In the data rows, 128 means zero.
Here are some numbered points:
tensor([161, 94, 142, 118, 240, 191, 126, 107, 183, 93, 102, 162, 71, 126, 183, 163, 195, 224, 117, 96, 101, 104,
        89, 126, 112, 161, 113, 72, 88, 103, 99, 77, 93, 162, 92, 255, 151, 153, 114, 125, 62, 115, 105]) 0
tensor([125, 172, 90, 130, 107, 137, 139, 125, 173, 93, 116, 148, 81, 217, 127, 131, 163, 66, 111, 111, 91, 91,
        202, 144, 246, 88, 95, 169, 95, 110, 116, 182, 110, 134, 89, 106, 142, 66, 219, 241, 146, 110, 103]) 1
tensor([146, 112, 111, 132, 97, 109, 114, 130, 120, 146, 98, 148, 100, 93, 122, 61, 120, 101, 147, 105, 107, 133,
        119, 122, 123, 181, 150, 169, 116, 96, 196, 101, 191, 131, 112, 102, 93, 115, 119, 116, 197, 102, 199]) 2
tensor([125, 117, 124, 148, 104, 109, 97, 130, 117, 132, 90, 127, 102, 81, 116, 131, 122, 90, 148, 97, 84, 118,
        98, 120, 130, 170, 157, 72, 107, 90, 178, 115, 194, 128, 120, 118, 88, 128, 118, 106, 190, 83, 189]) 3
tensor([161, 182, 147, 69, 109, 101, 94, 107, 103, 108, 164, 127, 107, 98, 85, 163, 140, 92, 75, 116, 92, 104,
        100, 187, 148, 109, 255, 156, 83, 137, 92, 224, 93, 131, 97, 139, 185, 78, 105, 182, 161, 150, 141]) 4
tensor([161, 59, 255, 88, 157, 147, 77, 179, 232, 98, 89, 50, 204, 105, 90, 163, 217, 70, 180, 250, 112, 108,
        95, 104, 162, 148, 126, 72, 147, 110, 103, 101, 88, 142, 178, 154, 165, 183, 110, 183, 84, 116, 200]) 5
tensor([161, 158, 126, 90, 97, 76, 103, 94, 119, 146, 95, 148, 147, 138, 100, 163, 155, 112, 170, 183, 136, 110,
        89, 96, 101, 127, 90, 169, 125, 122, 104, 98, 85, 134, 158, 123, 129, 143, 155, 180, 91, 97, 116]) 6
tensor([161, 109, 120, 255, 105, 89, 103, 225, 192, 96, 110, 127, 172, 86, 121, 61, 106, 144, 119, 110, 89, 146,
        102, 92, 195, 104, 144, 169, 93, 106, 98, 146, 177, 95, 87, 127, 119, 117, 105, 138, 88, 156, 118]) 7
tensor([146, 186, 155, 81, 108, 104, 88, 107, 107, 94, 163, 162, 100, 115, 95, 131, 151, 100, 85, 127, 105, 102,
        113, 203, 152, 96, 255, 72, 92, 147, 81, 227, 108, 126, 101, 125, 164, 83, 104, 170, 167, 136, 144]) 8
tensor([161, 58, 190, 72, 136, 159, 90, 104, 103, 204, 218, 50, 107, 125, 236, 131, 166, 183, 227, 120, 193, 84,
        117, 168, 109, 87, 109, 156, 155, 107, 104, 125, 133, 104, 119, 117, 92, 136, 105, 78, 178, 100, 126]) 9
tensor([125, 138, 99, 104, 107, 181, 128, 163, 114, 92, 168, 50, 107, 216, 92, 163, 108, 109, 109, 128, 157, 245,
        144, 117, 102, 103, 102, 72, 118, 236, 111, 198, 97, 93, 112, 98, 222, 129, 146, 87, 156, 133, 95]) 10
tensor([161, 149, 80, 159, 105, 109, 178, 196, 131, 198, 102, 148, 131, 128, 120, 131, 64, 149, 120, 152, 106, 214,
        101, 181, 105, 87, 114, 138, 86, 150, 108, 97, 135, 88, 178, 118, 200, 135, 111, 188, 93, 160, 101]) 11
tensor([125, 162, 110, 88, 111, 184, 121, 139, 133, 89, 160, 148, 102, 213, 95, 149, 124, 111, 111, 127, 166, 221,
        166, 112, 106, 95, 97, 156, 97, 170, 104, 206, 105, 102, 97, 102, 234, 104, 143, 106, 158, 112, 94]) 12
tensor([45, 115, 149, 84, 104, 80, 135, 99, 82, 92, 117, 127, 134, 100, 86, 61, 99, 90, 101, 173, 101, 80,
        91, 150, 121, 154, 133, 169, 92, 88, 154, 100, 105, 99, 126, 236, 178, 191, 101, 148, 69, 217, 117]) 13
tensor([125, 171, 128, 116, 156, 103, 132, 102, 106, 96, 196, 127, 103, 190, 137, 61, 145, 92, 85, 102, 175, 102,
        255, 115, 122, 88, 83, 169, 149, 101, 121, 188, 92, 132, 103, 87, 104, 80, 255, 137, 141, 115, 100]) 14
New points follow, each followed by the numbers of its five nearest points above by angle, seen from the average point of the numbered points, nearest first.
tensor([161, 139, 149, 142, 152, 122, 201, 82, 82, 102, 146, 162, 178, 95, 146, 149, 80, 165, 99, 121, 127, 119,
        133, 100, 103, 124, 106, 138, 154, 192, 116, 93, 101, 103, 189, 140, 122, 155, 116, 107, 96, 211, 98]) --> 11 13 6 0 9
tensor([161, 80, 88, 205, 113, 99, 99, 80, 129, 122, 157, 50, 113, 176, 86, 163, 82, 93, 157, 161, 137, 138,
        111, 141, 184, 98, 148, 72, 97, 103, 186, 99, 155, 94, 82, 115, 186, 154, 148, 172, 112, 111, 110]) --> 3 10 11 7 1
tensor([45, 114, 86, 88, 108, 113, 116, 204, 102, 146, 103, 127, 87, 136, 97, 149, 174, 92, 152, 124, 150, 92,
        104, 105, 127, 255, 92, 72, 255, 104, 90, 111, 92, 239, 144, 118, 93, 94, 157, 212, 80, 102, 140]) --> 6 5 3 2 0
tensor([125, 95, 229, 104, 120, 97, 97, 173, 114, 85, 144, 148, 120, 99, 94, 163, 181, 85, 94, 193, 249, 104,
        119, 128, 148, 152, 134, 138, 98, 123, 138, 103, 124, 97, 91, 204, 194, 194, 152, 114, 157, 105, 201]) --> 5 13 9 0 6
tensor([146, 152, 149, 76, 255, 136, 109, 143, 85, 113, 223, 148, 107, 93, 161, 149, 216, 113, 141, 93, 229, 100,
        110, 193, 106, 137, 155, 156, 93, 108, 113, 122, 104, 227, 89, 185, 133, 69, 163, 109, 113, 110, 96]) --> 0 9 14 4 8
tensor([45, 77, 72, 142, 99, 107, 84, 97, 192, 125, 103, 148, 179, 101, 217, 163, 190, 137, 131, 115, 175, 107,
        169, 237, 255, 112, 116, 72, 88, 133, 120, 110, 91, 100, 185, 225, 139, 143, 132, 122, 135, 123, 111]) --> 0 9 13 5 1
tensor([125, 82, 210, 178, 165, 150, 214, 111, 197, 129, 106, 148, 80, 143, 146, 149, 185, 114, 242, 165, 142, 120,
        160, 114, 100, 139, 87, 72, 77, 142, 110, 130, 105, 132, 125, 184, 193, 98, 110, 88, 143, 152, 95]) --> 0 5 9 10 12
tensor([161, 121, 121, 148, 104, 106, 93, 141, 110, 148, 105, 148, 114, 97, 131, 131, 123, 87, 154, 78, 96, 127,
        103, 97, 127, 162, 153, 169, 118, 105, 188, 115, 174, 123, 118, 102, 92, 110, 121, 119, 194, 102, 199]) --> 2 3 7 9 6
tensor([125, 101, 215, 126, 132, 129, 127, 123, 237, 131, 89, 148, 76, 136, 134, 149, 230, 73, 239, 172, 101, 103,
        141, 119, 123, 117, 109, 169, 80, 141, 110, 162, 115, 149, 113, 187, 209, 88, 109, 103, 158, 114, 98]) --> 5 0 9 6 1
tensor([125, 134, 152, 147, 153, 114, 202, 82, 87, 91, 160, 162, 195, 106, 142, 149, 82, 176, 78, 138, 117, 108,
        131, 104, 113, 115, 110, 138, 168, 195, 104, 96, 102, 85, 198, 137, 105, 154, 118, 97, 88, 217, 113]) --> 13 11 6 0 7
tensor([125, 117, 142, 145, 144, 119, 211, 100, 95, 88, 153, 162, 193, 106, 151, 163, 86, 166, 104, 109, 131, 107,
        135, 103, 106, 118, 107, 138, 178, 199, 97, 107, 107, 88, 181, 146, 110, 164, 107, 96, 97, 228, 94]) --> 13 11 0 6 9
tensor([146, 136, 88, 108, 105, 195, 92, 118, 166, 185, 94, 50, 72, 199, 110, 149, 119, 69, 88, 135, 83, 178,
        108, 198, 255, 101, 140, 156, 84, 107, 103, 101, 117, 112, 85, 122, 163, 82, 124, 255, 98, 115, 112]) --> 1 11 4 10 12
tensor([146, 77, 95, 103, 255, 152, 129, 157, 137, 163, 196, 148, 130, 91, 167, 149, 197, 219, 91, 215, 160, 102,
        91, 162, 142, 101, 145, 138, 119, 99, 98, 106, 107, 255, 95, 191, 121, 72, 97, 95, 93, 131, 102]) --> 0 9 5 6 13
tensor([146, 118, 124, 156, 103, 114, 95, 133, 118, 131, 97, 162, 113, 94, 116, 149, 99, 97, 162, 108, 95, 134,
        115, 120, 128, 172, 166, 169, 125, 106, 204, 111, 190, 135, 104, 110, 106, 119, 127, 112, 191, 113, 202]) --> 2 3 7 9 6
tensor([146, 168, 145, 157, 158, 87, 191, 83, 92, 98, 137, 127, 172, 100, 154, 131, 108, 155, 115, 118, 99, 120,
        134, 96, 101, 128, 107, 156, 151, 206, 100, 105, 92, 89, 128, 156, 84, 152, 115, 103, 64, 223, 103]) --> 13 6 11 0 7
tensor([161, 132, 147, 158, 144, 110, 191, 103, 94, 95, 148, 148, 196, 97, 147, 61, 83, 172, 106, 119, 144, 120,
        135, 118, 97, 127, 102, 169, 168, 184, 87, 96, 100, 95, 185, 132, 105, 171, 117, 92, 95, 227, 114]) --> 13 11 7 6 9
tensor([161, 137, 155, 146, 146, 133, 199, 97, 100, 92, 157, 50, 212, 90, 143, 131, 82, 171, 97, 119, 125, 116,
        139, 120, 111, 134, 106, 138, 166, 185, 111, 97, 110, 104, 175, 128, 102, 161, 104, 87, 92, 211, 95]) --> 13 11 9 7 10
tensor([161, 189, 93, 125, 102, 173, 164, 206, 162, 177, 96, 127, 136, 125, 190, 131, 72, 164, 107, 131, 99, 175,
        111, 209, 107, 102, 100, 156, 89, 126, 105, 105, 100, 97, 226, 120, 187, 116, 99, 158, 94, 144, 93]) --> 11 7 10 12 6
tensor([161, 114, 120, 71, 115, 97, 94, 95, 97, 116, 207, 50, 84, 109, 85, 163, 131, 127, 197, 113, 237, 114,
        170, 109, 114, 185, 147, 169, 177, 104, 109, 101, 101, 108, 103, 225, 111, 184, 111, 88, 112, 109, 89]) --> 9 6 13 0 14
tensor([161, 240, 122, 141, 225, 111, 120, 117, 106, 81, 230, 162, 111, 207, 154, 163, 131, 87, 113, 93, 152, 88,
        194, 164, 128, 94, 94, 169, 127, 110, 109, 146, 97, 131, 114, 98, 109, 58, 255, 141, 115, 109, 100]) --> 14 1 12 6 10
tensor([45, 134, 142, 144, 150, 133, 222, 94, 99, 97, 144, 148, 196, 96, 148, 163, 78, 169, 106, 117, 116, 98,
        133, 113, 103, 116, 112, 72, 171, 187, 95, 91, 96, 100, 182, 138, 98, 151, 107, 88, 94, 203, 102]) --> 13 11 0 10 9
tensor([161, 91, 119, 82, 101, 84, 103, 110, 78, 135, 181, 127, 89, 128, 93, 131, 172, 93, 214, 122, 243, 112,
        134, 92, 97, 200, 134, 156, 164, 113, 93, 132, 120, 130, 96, 187, 124, 154, 109, 89, 95, 99, 137]) --> 9 6 2 13 3
tensor([45, 171, 220, 127, 126, 146, 171, 92, 111, 102, 160, 162, 104, 168, 118, 131, 115, 95, 109, 216, 166, 127,
        195, 135, 105, 154, 89, 169, 93, 142, 87, 129, 94, 92, 83, 114, 131, 48, 123, 90, 135, 136, 95]) --> 14 12 10 13 1
tensor([161, 137, 152, 143, 142, 124, 206, 91, 96, 99, 161, 148, 192, 119, 144, 163, 79, 170, 105, 131, 124, 108,
        133, 114, 103, 133, 110, 138, 174, 207, 89, 100, 112, 103, 177, 150, 108, 147, 117, 89, 93, 221, 120]) --> 11 13 0 6 9
tensor([161, 163, 92, 140, 105, 169, 138, 197, 169, 171, 97, 127, 162, 104, 196, 163, 89, 170, 85, 129, 111, 139,
        118, 212, 115, 92, 97, 156, 98, 103, 103, 94, 90, 87, 228, 141, 193, 117, 108, 147, 92, 154, 91]) --> 11 7 0 6 13
tensor([161, 120, 92, 73, 99, 90, 118, 169, 131, 179, 84, 148, 128, 137, 99, 163, 184, 127, 140, 168, 136, 96,
        98, 112, 107, 201, 94, 72, 238, 103, 107, 107, 107, 247, 155, 107, 93, 121, 143, 180, 85, 90, 144]) --> 6 5 3 0 2
tensor([125, 206, 77, 153, 107, 150, 144, 230, 139, 204, 108, 50, 119, 105, 149, 149, 87, 142, 124, 102, 101, 233,
        96, 137, 91, 101, 109, 156, 93, 125, 103, 105, 138, 88, 210, 126, 145, 130, 114, 171, 120, 102, 107]) --> 11 10 7 6 12
tensor([125, 126, 119, 73, 111, 79, 85, 93, 96, 118, 115, 148, 139, 148, 87, 149, 171, 146, 179, 156, 198, 93,
        131, 106, 114, 78, 103, 169, 125, 105, 104, 109, 95, 172, 113, 101, 101, 163, 154, 100, 119, 98, 112]) --> 6 9 14 5 13
tensor([146, 133, 76, 96, 93, 224, 143, 182, 101, 94, 127, 127, 112, 255, 86, 163, 100, 144, 101, 100, 186, 213,
        138, 101, 105, 95, 83, 156, 139, 153, 116, 170, 109, 143, 93, 81, 203, 108, 116, 105, 155, 110, 102]) --> 12 10 11 14 1
tensor([125, 134, 93, 81, 121, 106, 125, 190, 112, 112, 119, 127, 88, 172, 89, 61, 163, 94, 132, 128, 137, 96,
        90, 115, 130, 227, 101, 138, 255, 98, 105, 160, 103, 243, 107, 106, 77, 70, 251, 233, 82, 92, 120]) --> 14 1 6 2 5
tensor([161, 121, 147, 154, 141, 115, 200, 84, 86, 82, 161, 127, 198, 92, 133, 163, 78, 179, 102, 111, 124, 117,
        136, 117, 105, 129, 100, 138, 173, 181, 108, 100, 80, 92, 188, 137, 106, 143, 104, 100, 83, 232, 107]) --> 13 11 6 0 9
tensor([125, 80, 149, 73, 113, 78, 110, 107, 150, 102, 90, 162, 143, 139, 91, 149, 170, 175, 110, 171, 186, 92,
        81, 83, 104, 104, 85, 72, 172, 100, 115, 111, 115, 161, 125, 130, 108, 137, 123, 103, 98, 137, 136]) --> 6 5 0 9 13
tensor([161, 125, 153, 143, 147, 110, 202, 85, 99, 85, 152, 50, 187, 107, 141, 149, 78, 175, 105, 111, 117, 121,
        139, 107, 107, 122, 110, 169, 173, 182, 85, 97, 115, 93, 182, 131, 102, 141, 108, 101, 105, 200, 104]) --> 9 11 13 7 6
